Rotation paths and how fast each direction turns (degrees per step)
Each turn is a multiple of 5 degrees from 10 to 175, or 0.
Each row of a path follows its step; steps can be skipped.
Rotation 1:
step 0: [  8  -4  -1 -11  -7   8   1   6  -4   3  -5   9   0 -20  -3  20 -18  -1
   2  14  -6  11  -7   3  -4  -7 -24  -2   8 -10  -7  14  -8  -1 -11]
step 1: [  2 -17   3   3 -12  10 -13 -12  13   1  -5   2  -3  -2   7  10 -10 -25
  17   2 -15   4   3   4 -10  -1  -9   5 -10 -15   4  -5  -9  -5   5]
step 2: [  2  -6  -5  -9  -8  -1 -15 -11 -19  -1   9  -6   6  -7  15   7 -20 -16
  10  -4  -7  -3  17  -2  12   7  10  -7  -2  -1 -17  -6   1   5   0]
step 3: [  4  -4 -15   5  -1   2  -6  -6  -2  10   6 -10   2 -11  -1   8  -9  -3
 -19  12  -9  12  -2  -8   5   8  10  15   2  -6 -25  -4  -8 -13 -16]
step 4: [ 10 -13   7   4   4   3 -15   3  -4  13   3  -3  -1   2  -1  16 -14  19
   5  10 -10   9  -8 -16  -6  11 -10  -9 -16  -6  -1   6  -7 -17  -4]
step 5: [ 23   1   7   6  -5 -15 -10  -4   1  -2  -7   7   9 -16   6  21 -20  -4
   1  -7   2   6   4 -11  -7  -4  -5  -3   1 -10   8 -16 -14   2   5]
step 6: [ 20 -17  -6   5   7  -5   5 -10 -12  -8  -2 -12   3  -4  13  -1  -1 -10
   5  12  -4  13  12   2 -14   0  12   7 -10  -2 -10  -9 -14   5  14]
step 7: [ 11   8  -8  -7  -1   5  -7   3 -21  -4  24 -10   6  -2   8   9   1   5
  -1   0  -2   0   4  -1 -17  -8  13  -2  -7 -11 -14  11 -16 -10 -13]
step 8: [ 11 -13   2  22 -14   8  -7  11   4   7   7  -9  11  -7  -1  15  -6   6
  -2   3   4  -7   3  -8  -6 -20  -1  13  -9   5  -2  -1  -5 -20 -10]
step 9: [ 14  -5  15  -3   3   6  -1  -4   7  12  -1   0  -1   6   6  11 -31  11
  12  -2   5   5   3   0 -11 -16  13  -4  -4  12  -6 -10   0  -4  14]
step 10: [  9   6  -9   2  10 -10 -14 -13   3  -3   7   7  19  -6  15   4 -10  -4
  -3  -2   6  18   6  -4 -12  -7  17  16   6   4   1  14  -1   0  15]
Speeds:
[ 2  3  2  6 -5 -5 -3  2 -3  2  2  3  4  0  0 -1 -1 -5 -1 -4  3 -1  2 -3
  2  2 -3 -3 -1  5 -1  7 -1  4 -2] -> 130
[-6 -1  4 -1  1 -1  2  4  1  5  3 -5  7 -3  4  5 -5 -3  2  3 -1  6  3 -1
 -1 -1  2  1 -1 -2  1  1 -6 -1  0] -> 0
[ -5  -1  -4  -1  -2   4   3   6  -3   0  -1   0   1   2  -4   1   1   4
  -2  -2   0  -1  -3 -10  -3  -3  -7   2  -1   0  -4   1  -3  -2   1] -> 90
[ 1  2 -6  4  0  1 -1  1  1  2  7 -9  3 -3  2 -7 -1  4 -1 -1 -4 -2  0  4
 -1  3 -5 -3  5 -1 -2 -2  1 -1  2] -> 85
Rotation 2:
step 0: [ -2 -12  14   2  -1 -14   1   8  -1 -11  -6   7   4  -4  11   8  -3 -11
 -15   7  20  -3  -1   5 -14 -12   0  15   8   2   1  -3   0 -15 -19]
step 1: [ 11  -6 -24  -3   0  13  -4  -4   3   7   5 -12 -15 -12 -18   1  -5 -12
   2  -3   3   8   1  -2  -7  12  -2   9  19   9  -8   2  -1  -3  12]
step 2: [  8   5  -7  17 -10 -11  -6   5   7  -5  -2 -11  12   1  12  -5   1  14
  10   6   7  -1   3  -6   5   3  -2  -5  -1 -16  -8   5  17  24 -10]
step 3: [ -1  -3  17  -3  17  -4  -3  -4  -8  13  10   1 -11  -1  -1   0   5  -8
 -20  27  -5   3 -15   8  -2  -6  -6  -7   0   3   0   5  -5   6 -11]
step 4: [-10   4  -1  13  -9  -3  -8  17  12   2  -6   4  -3 -10  -2   4   4  -9
   7  -7   9   7 -13  -4   7  14  -2   7   2  -4  -8  -8 -25  -8  18]
step 5: [ 14  11  -1  -6  -8  16 -12  -2   9   9  -3  -9   3   0  18   1 -10  10
   7  16   4   3   7  -2 -15  -3  18  -1 -14   6   3   2  13  -3   6]
step 6: [  0   1  -4   2  11 -20  13 -19   1  -2   7   6  -6  20   5   1  -5   6
 -18 -10   2   9 -22 -14   1  -1   3  -1  -1   4  -6  -2  -1  11   0]
step 7: [-15  -6  24  14   2  -7   0   4   6   7  -3  -6 -11  -3 -19  -1   3   3
  22   1  15  -3  -1   8 -10  -7  -8   4   0   5   7  -7   5  -5   8]
step 8: [-12   1 -20   0 -15  -6  -6   3   0  -4   0 -12   8   1   4   6 -24 -16
  -7   9   5  -2  10   0  -2  -6   7 -13  -1  13  -4  13  -3 -14  -3]
step 9: [ 22   0  -8  -7  13 -14  -7   2   6  -1   2   4 -10  -5  14 -16   5  -4
  -7  -8  13  -1   0 -12  -1 -10  -3  14  15  -1   3 -13  15   1  -2]
step 10: [ -3 -19  -3   8  -3   5  -3  -6 -10  -5   8   0  -1  -8 -21  14   0   1
   9  11   5  10 -12   4 -12  14  -1   7  -3  -4 -14   0  13  15 -10]
Speeds:
[ 4  0  2 -4 -7  1 -3 -3  6  1 -2  1  1 -4 -3 -1  5  0 -5  3 -2  0 -1  1
 -1  0 -4  1  2 -8 -2  7 -3  3  0] -> 40
[-3 -3 -6 -4 -1  0  1 -3 -3 -1  1  0 -6 -1  0  6 -3 -1 -1  3 -9  0 -3 -4
  1  2 -3 -3 -1  5 -4  4  0 -1  3] -> 155
[ 9  4 -5  2 -3  4  0 -8 -3 -3  3  5  0 -3  2 -2 -1  3  3 -1  3  1  2 -3
 -3  1 -1  3 -1  3 -2 -3  0  2 -1] -> 90
[ 1  4 -1 -2 -5 -4 -3  5 -1  0  0  4  4 -3 -1  0 -4  0 -2  4 -2 -3  0  0
 -5  2 -2 -1  6  2  5 -5 -5 -8  2] -> 90
Rotation 3:
step 0: [-10  -5   1   9  10 -11   0  -7   7  -4  20  -6  -2  -5 -11   4  -2 -20
  -4 -12  12  13   4   1   3  -8   0   9  -2   9   4  -3   8  -4  -7]
step 1: [  4  10  -5 -11   6  11   7  -1   9  -6   1 -11  -2   9  -5  -3 -12  -8
  12   1  12  -2 -16   1  -8  13  18   1   4  -1 -17   3   1   4  -3]
step 2: [ 16  -2   0  -7   3  14   3   5   3  -6  10   9   0   3   6   2  -9  13
  -6   1  -6  13  16  -4 -13  -8  -1  -7  -4   8  -1  10  -4  16  12]
step 3: [  0  -3   2   2  -2  -3  -5  -6   9  13   1  -1   6 -12  10  -7   2  13
   4  20  -1   4  -8 -16   2  -6 -13  -6  -1  17  -6 -10   2  -5 -11]
step 4: [ -8 -19   4   2  -5   0 -11  -2  -3  -6   5  -9   9   3 -13   5  16  -4
  -7  12   9  11  -8  -8   0  -7   3   9   3 -18  -3  -1  -4  -6   9]
step 5: [ -7   7  10  -3   6  -2 -11  12  -9  -5 -21  -3  -3  11   4   5  -1  -1
  12   0   0  -4  -6   7   2  -1   2  -4   2  -8  -6  -5 -20  21  -4]
step 6: [  9 -12  -5  12   3   0  -3  -4  -6 -13  -7  13  -9   0   6   8  -4   9
   8  -8 -13   0   6   0  11   9  -5  -2  -7  11  12   3 -10 -12  12]
step 7: [ -8  -4   9   3   7  -9  16  10   2   4   3   3  -5  -3 -12 -10   1  -9
  -7  -2 -10   3  -5  -7  14   0   5  -5  -4   8   6 -13   4 -15 -18]
step 8: [  3   7 -20  12   0   4   3   9  -5  -6   6   2  -3  12  -1  -2   0 -13
 -18  -8  11  -1 -11  -8  -7  10   5  -1  10 -16 -11   5   2  -4  -2]
step 9: [ -8  17   6  -4   6  12  -6   0   6   5   2   7  -5   5  -2   6   0  21
   2 -21   1   2  11  -2 -14   5   2  -8  -3  -1  -2   6   2  13  -9]
step 10: [  0  10  -7   3   3   6   0 -11   6  15   6  13  -5 -13  -3  -4   7  -4
  16   9   0  11   5  -1  -6   3 -14   5   4  16   3  -1  -1 -10  15]
Speeds:
[  0  -2  -1  -6  -1  -3   1   3   4  -2  -3   2 -10   0   2   5   4   0
   4  -3   4  -2   0  -2  -3   2   2   3  -1  -3  -3   3   0   5   1] -> 95
[ -4   2   5  -2  -2   2   2   3   4  -1  -5  -5   4  -2  -3   0  -1   0
   5  -2  -4  -3   1  -3   1   1  -3  -4   1   2  -2  -1   2   4 -10] -> 170
[ 2  2  1  7  5 -2 -2  4  5  3 -1  2 -5  3 -4 -4  1  0  1 -1  1 -3  6  4
  0  3 -1 -4  4 -5  2  2  3 -5 -1] -> 35
[ 0  6 -1 -2  3  6 -1  2  4 -3 -8  1  2  2  4 -1 -1  1  0  1 -1  6  4  2
  3  0 -2  4 -8 -1 -1 -1  3 -3  3] -> 95
[-3  3 -1  1  0 -3 -2  6  1  0  2  1  1 -8  0 -2 -6  8  2 -2 -7  1 -1  3
 -1  1  0  0  0  0 -2  6 -4  2  5] -> 100
[ 1  1 -6  5 -1 -4 -5 -4  3 -2  1  0 -1  4  6  4 -2  6 -1 -3  1  0  1  1
  1 -4 -5 -1 -3  2  2  2  0  3 -8] -> 115
